In the rows, zero is written as 128.
A single turn carries every row of the set below to another of its rows. Some are shown first; where does it send the rows asked next?
j393: [112 109 133 122 144 150 127 128 130 129  96 128 147  96 157]
j790: [121 152 166 123 113 113 115 121 116 142 143 156 145 107 153]
j50: [140 115 109 138 127 144 123 127 131 107 116 157 134 105 127]
j243: [124  88 122 103 150 147 113 130 137 118 121 115 139 114 147]
j975: [136 109 118 133 171 147 137 124 128 119 115 130 145 118 136]
j994: [136 108  98 127 146 133 122 113 140 109 100 123 143 119 119]
j914: [125  99 126  91 154 114 108 110 140 126 128  93 147 133 138]
j902: [111 121 144 107 138  82 113 106 133 146 115 100 158 136 145]
j710: [126 137 132 105 140  81 143  89 128 139 128  99 131 136 131]
j556: [127 102 134 111 127 154 117 137 126 118 137 146 126 100 154]
j645: [138 114 134 146 143 141 137 140 117 123 135 162 134 112 147]
j804: [140 139 139 116 122  85 115 117 130 163 141 109 139 144 111]
j367: [130 120 119 113 170 118 141  97 134 127 112  97 145 130 129]
j292: [129 142 146 117 111  75 143 105 117 142 147 133 119 133 141]
j568: [126 124 142  84 132  91 106  98 134 135 149 100 141 138 137]
j625: [108 105 131 111 151 116 122 116 136 137  93 100 155 121 151]
j176: [142 135 126 138 102 123 120 125 123 115 138 170 127 109 128]
j122: [134 112 120 115 139 101 122 119 137 158 112  90 140 141 112]
j135: [119 133 152 127 124 148 124 129 120 131 121 155 141  90 157]
j598: [128 126 151 105 105 130 115 129 120 126 159 154 119 103 152]
j107: [134 132 145 137 113 107 140 131 110 134 149 165 119 120 149]
j205: [143 143 140 131 111 144 128 136 121 150 140 152 121 100 122]
j519: [133 120 105 114 140  98 120  94 143 119 108 103 145 135 113]
j352: [144 155 150 123 107 107 118 124 121 159 154 139 129 124 115]
j850: [136 140 120 113 115  73 117  92 134 127 130 118 136 140 114]
j409: [138 115 121 130 128 160 133 141 128 142 112 132 124 100 124]
j543: [140 147 132 124  96  87 117 107 124 125 146 151 127 127 121]
j70: [133 102 110 122 143 138 133 131 137 146  98 103 132 118 119]
j800: [117 146 163 112 119  82 110 110 123 148 140 127 153 130 146]
j261: [127 138 156  93 107  98 109 108 123 134 166 130 126 123 144]

j556 -> j598
j135 -> j790
j122 -> j70
Now these:
j292 -> j710
j994 -> j50

A single turn carries every row of the set below to another of its rows. Some are shown first; where does it send the rows asked next?
j67: [117 137  81 112 124 133 139 149 140 130 142 118]
j42: [150  92 116 123 130 147 123 136 111 136 118 135]
j431: [105 134 126  89 127 120 140 108 166 120 122 155]
j617: [110 135 127  89 137 116 137 124 171 123 114 155]
j9: [105  95 114 121 125 131 162 160 133 124 102 153]
j271: [131 123  82  99  98 113 116 112 112  98 105 147]
j109: [111 130  84 109 115 135 144 136 142 123 152 116]
j857: [114 131  93 116 128 124 140 152 139 141 149 119]
j579: [147  90 106 118 125 156 123 132 115 129 111 137]
j965: [135 130 108 115 114  83 117 145 103 136 110 145]
j671: [100 149  96 129 116 111 121 121 124 134 108 184]
j390: [131 135  81 105 112 109 113 146 120 122  88 147]
j797: [ 99  91 121 116 113 136 166 132 127 111 127 150]
j24: [107 133 137  91 132 111 143 113 161 126 128 154]
j57: [103  91 130 122 124 123 165 146 125 127 123 154]
j481: [151  91 111 120 129 152 126 136 116 135 109 135]
j12: [101  95 103 110 118 144 164 138 137 106 107 153]
j246: [132 122 109 109 102  91 118 113  97 116 128 145]
j114: [103 115  87  90 128 129 116 112 131 153  83 143]
j244: [147  90 113 116 124 151 125 124 111 132 120 137]
j400: [110 135 136  95 136 110 141 123 167 133 120 151]
j539: [104 147  95 125 114 115 123 111 128 131 111 182]
j328: [108 113 113 101 138 110 119 125 119 171  96 140]
j20: [103 145  99 128 110 109 125 108 120 129 119 184]
j162: [115 129  94 114 118 126 143 134 128 133 159 117]
j807: [103 103 119  98 122 106 122  94 108 157 120 139]
j418: [103 146 104 130 116 104 122 117 121 139 115 181]
j647: [103 102  97  87 118 128 123  83 119 141 106 140]

j57 -> j797
j24 -> j431
Now these:
j162 -> j109
j481 -> j42
j671 -> j418
j328 -> j807
j246 -> j271

